(in the rows, 128 means zero)
The rows of M fall into several groups, and each row is roughly a mix of its group's hidden directions; some rows fit no group.
M (111 x 10):
[[179 139 135 153  96 112 118 134 106 119]
 [112 145 171 123 118  83 152 135 121 117]
 [117 105 154 133 132 120 143 147 129 185]
 [136 103 117 132 137 101 122 119 171  86]
 [148 159 146 140 100 134 103 132 122  83]
 [120 130 167 106 155  86 128 153 131 136]
 [102 168 134 133 103 149 130 153 107 157]
 [139 123 168 145 106 134  91 151 112 105]
 [139 134 137 167 163 136 146 109 149  94]
 [144 137 121 140 157 140 172  87 127 143]
 [118 183 140 131 124 150 158 126 125 153]
 [138 117 146 106 164 148 113 132  96 165]
 [124 119 165 120 114 106 154 154 113  88]
 [108 101 132 104 110 115  97 156 101 155]
 [ 83 135 175 130 117 143 143 130 118 148]
 [109 150  89 110 125 102 128 148 122  89]
 [130 123 118 133  92  89 161 127 139 161]
 [136 128 144  81 158 136 105 140 124 163]
 [144 158 115 147 117 180 145 120 146 114]
 [ 94 123 138 106 111 103 144 132 118 176]
 [157 129 111  91 141 172 140 149 138 132]
 [ 98 152 141 122 113 103 149  95  97 112]
 [152 140 115 150 139 177 118 131  91 126]
 [147 156 169 160 103 148 130 124 115 144]
 [ 98 109 169 120 152 150 131 163 124 134]
 [ 90 128 136 131 113  86 134 154  96 120]
 [119 140 113 131  85  94 158 112 146 148]
 [130 146 106 137  83 100 120  90 138 130]
 [121 120 133 144 114  82  87 148 150 132]
 [100 128 153 144 103 127 127  97 116 172]
 [168 172 109 139 116 130 145 106 114 112]
 [139 157 130 125 120 159 147 118  87 162]
 [154 133 147 111 113 113 100 100 172 126]
 [153 154 155 112 124 169 117 133  94 120]
 [127 126 160 115 121  80 151 134 162 118]
 [179 150 124 144 126 152 146 152 131 105]
 [103 135 118 122 117 130  87 175 151 119]
 [117 162 160 107 124  92 154 148 117 120]
 [156 140 111 154  83 130 103 111 142 113]
 [133 130 124 128 157 138  75  92 111 119]
 [ 99 112  89 143 107 131  98 162 128 130]
 [146  87 112 120 150 134 108 166 132 103]
 [132 166 120 118 156 159 166 135 108 137]
 [106 134 143 134 146 105 183 142 127 149]
 [156 149 132 138  90 105 164 144 108 120]
 [132 116 129 107 129 164 166  84 122 129]
 [156 143 128 118 119 158  78 105 132 143]
 [115 122 160 130 155 178 114 151 124 114]
 [108 104 127 122 107  87 119 169 124 105]
 [129 162 137 123 171 156 125 115 163 129]
 [130 158 156 130 171 153 131 106 119 153]
 [114 131 142 123 119 134 145 125  82 177]
 [ 97 126 136 147 142 119 174 135  99 154]
 [165 144 159 157 123 151  92 129 132 125]
 [127 128 105 116 166 156 110 108  95 102]
 [136 143 140 136 129 161 140  71 109 120]
 [145  86 128 152 133 166 125 152 115 107]
 [134 176  97 110 149 157 143 121 115 123]
 [136 125 150 153 133 107 142 113 157  79]
 [152 113 157 146 148 167 160 145 118 131]
 [136 108 147 151  91 156 111 162 127 109]
 [129 142 138 122 142  83 118  98 145 166]
 [121  80  94 143 136 130  95 145 114 125]
 [140 185 147 130 130 140 114 101 107 125]
 [108 158 128 135 120 156 114  79 106 123]
 [109 129 164 139 121  81 133 159 123 145]
 [170 132 127 118 139 140 111 128 182 129]
 [ 94 152 120 115 127 125 176 103 130 150]
 [119 134  89 107 123  98 118 108 170 128]
 [ 95 119 135 143  89 149 158 129 141 156]
 [154 136 105 113 112 130 102 135 158  84]
 [155 131 181 131 126 130 135 112  93 113]
 [164 119 128 155  91 123 104 126  94 120]
 [135 149 153 158  98 162  97 112 130 120]
 [127 120 123  90  99 109  87 158 129 125]
 [109 124  83 116 123 106 119 163 125  96]
 [ 93  94 143 120 107  93 111 151 120 139]
 [117 160 155 133 109 107 172 108 147 125]
 [153 155 173  94 129 117 137 114 143 116]
 [154 110 131 170 133 137 137 107 103  92]
 [117 107 166 154 139  99 125 132 145  91]
 [103 137 166 137 123 105 153 148  91 141]
 [116 116 140 148 137 141 180 139 162 144]
 [128 140  84 121 145 172 131 107 115 147]
 [121 112 127 148 104 152 142 149 168  93]
 [145 100  76 112 141  98 124 122 117 120]
 [158 117 108 116 129  90 161 161 118 120]
 [151 150 179 111 121 112 141 113 139 103]
 [147 156 123 126 156 114  92  87 140 131]
 [132 110  92 150 119 156 124  93 137 160]
 [151 130 129 151 149 147 138  82 163 138]
 [115 123 131 174 155 137 113 147 148  93]
 [136  96  78 122 129 124 166 139 126 138]
 [111 159 165 149 109 168 134 114 131 140]
 [124  98 102 123 143 160 152 166 114 145]
 [110 129 146 102 144 134 124 140 105 183]
 [105  88  85 136 121 106 112 146 142 131]
 [118 116 147 108 170 109 155 148 121 160]
 [137 145 132 152 123 164  95 159 111 101]
 [149 154 146 142  82  98 147 134 113 126]
 [145 133 153 116  92 100 160  96 118 118]
 [141 141 169 116 120 117 108 176 121 144]
 [151  97 138 154 136 141 103 132  92  98]
 [113 130 121  80 127 136 160 145 111 161]
 [107 147  82 139 138 133 147 125 170 138]
 [114 168 128 101 110  87 109 107 134 127]
 [143 168 124 101 152 166 114 141 135 147]
 [154  85 115 130 108 106 128 103 113  99]
 [137 125 132 147 138 180 140 123  86 115]
 [115 103 142 167 127  92 130 158 130 104]
 [110 104 151 166 150 111 161 108 115 135]]

Here is one row of each group, with its name. Which group are the others in?
[159 142 131 155  77 122 140 125 102 126]
<13>
[120  90  95 154 110 116 107 140 130  97]
<120>
[118 134 117  89  94 116 103  98 120 103]
<30>

[136 164 131 105  94 115 164 103 139 134]
<120>
[127 118 130  86 112 156 144  86 114 139]
<30>
[ 89 145 104 146 114 117 135 146 172 123]
<120>
[130 125 102 123 109 137 154 105  91 168]
<120>
[145  94 124 123 124 120  99 149 173 148]
<30>
[109 136 162 121 125  96 175 107 129 134]
<30>
[100  83  96 129 111 108 116 140 116 148]
<120>
[135 141 135 113 143 142 176  85 144 132]
<30>
[113 158 160 164 158 146 153 127 129 133]
<120>
